In the rows, 100 means zero.
M: 3 groups of rows, each row roughly a mix of its group's hidden directions
M (98 x 10)
122 109 113 90 116 118 104 93 143 140
43 96 100 120 122 113 95 109 116 86
112 147 115 116 109 73 132 91 88 105
102 123 115 123 75 130 78 122 121 126
100 106 124 101 147 135 101 73 94 101
82 95 83 67 63 62 99 111 87 91
85 92 95 103 49 93 129 89 128 87
79 90 138 99 127 97 85 84 76 67
114 104 89 71 77 53 104 89 73 109
77 87 94 78 73 95 53 122 113 96
127 112 133 121 81 88 77 135 86 92
109 134 100 127 111 123 78 90 61 115
123 98 59 124 123 78 103 104 129 117
130 120 118 88 102 126 88 100 64 132
113 83 129 79 89 77 115 78 64 124
146 109 92 106 91 95 57 76 94 101
105 122 116 66 109 131 92 104 63 122
125 88 93 61 100 75 87 85 90 62
107 99 118 110 99 112 95 56 58 77
77 100 102 71 127 119 130 75 83 76
94 96 78 111 148 84 105 63 88 89
109 119 99 138 88 113 81 124 82 138
118 130 66 92 73 100 100 103 90 141
84 78 87 98 90 134 85 55 86 118
145 84 95 99 107 89 59 110 118 118
60 98 101 61 114 122 94 121 99 76
129 78 94 96 132 96 79 66 129 102
139 82 99 90 95 104 78 94 144 119
110 121 107 119 84 93 73 146 81 122
80 89 147 106 102 106 80 61 100 112
76 84 106 72 70 132 82 79 99 124
95 65 66 80 115 105 86 86 71 75
96 100 97 152 88 98 78 126 102 129
111 113 111 118 70 112 75 80 145 97
64 105 85 144 95 96 103 133 113 108
127 111 110 61 137 94 98 71 114 96
105 63 91 104 97 143 92 88 135 111
70 131 72 120 121 122 89 118 113 83
65 103 101 91 135 122 93 105 80 63
101 70 103 116 94 93 97 125 154 113
73 76 109 86 105 132 84 91 72 67
90 117 98 87 129 109 74 60 79 74
87 106 78 94 81 146 99 82 64 101
129 83 94 69 112 69 114 73 128 99
115 65 92 85 129 119 111 83 132 123
102 138 118 103 65 123 85 115 86 128
81 109 110 123 104 145 62 97 82 102
81 122 106 80 67 84 140 117 83 89
85 87 111 61 89 79 140 92 77 91
92 122 109 111 54 117 81 135 88 95
113 136 78 92 85 85 94 126 76 134
86 108 105 131 138 133 124 109 121 100
86 82 95 138 130 131 73 82 101 101
85 73 88 90 78 94 149 87 124 101
100 93 97 53 100 108 106 93 74 58
139 75 120 65 99 91 112 98 123 120
94 126 86 135 91 104 101 82 56 79
117 92 100 132 133 102 71 86 125 129
105 95 103 126 129 122 93 105 122 147
79 117 74 95 108 130 95 134 133 115
133 82 92 47 99 82 102 110 93 90
81 150 120 120 114 123 84 110 93 114
104 112 66 104 71 135 131 114 112 110
136 121 63 77 86 75 114 109 112 92
120 102 105 115 71 90 133 90 135 130
101 127 59 113 137 90 99 87 105 125
78 86 111 107 58 93 84 93 58 88
99 103 93 112 126 117 99 130 150 117
97 81 121 47 80 97 119 95 79 92
112 145 74 101 90 120 113 118 69 95
90 106 79 98 114 105 57 90 113 144
141 115 96 91 92 71 118 90 74 130
133 119 95 109 131 123 73 69 106 89
120 105 82 115 80 59 98 121 108 137
87 150 106 120 98 124 131 105 109 115
101 82 81 79 73 112 144 117 116 80
100 79 94 54 99 104 136 77 114 83
75 115 108 112 113 94 146 73 122 118
60 122 98 91 102 138 105 120 75 85
97 133 80 134 96 145 101 107 94 112
103 84 75 67 78 108 123 119 77 68
73 102 100 119 63 128 82 127 78 88
105 138 90 98 72 111 114 125 120 135
121 126 72 129 99 95 101 92 115 143
129 78 104 109 76 92 126 105 75 61
90 109 131 105 139 68 84 71 87 99
78 127 107 80 119 88 131 107 59 90
147 86 94 84 76 74 128 91 109 94
98 83 99 112 132 148 85 109 103 129
80 65 92 81 110 124 66 108 85 73
125 106 89 89 115 128 129 98 130 65
110 95 92 117 133 62 111 63 119 97
124 126 117 114 58 101 99 121 107 130
131 87 99 48 76 104 97 103 117 86
127 128 94 103 82 78 109 142 119 118
96 63 104 82 90 86 112 72 139 120
70 97 98 104 121 125 96 73 74 61
75 69 87 143 95 133 92 105 103 109

which group is each row in? (one row of each group first)
100 107 105 60 66 114 100 96 93 56 -> V
111 112 86 142 121 74 116 65 93 92 -> Z
104 76 98 124 92 131 114 86 71 61 -> K

112 131 109 110 83 52 115 106 117 123 -> V
79 89 92 81 85 107 105 103 62 53 -> V
130 91 68 106 69 97 139 84 98 109 -> K
95 71 123 116 91 92 53 71 93 102 -> Z
92 125 111 62 80 116 110 125 70 81 -> V
75 83 101 86 124 99 134 64 95 73 -> K
89 138 69 78 104 77 125 104 72 95 -> Z
122 60 102 103 110 59 112 76 102 82 -> K
105 125 78 105 108 86 97 85 123 152 -> K
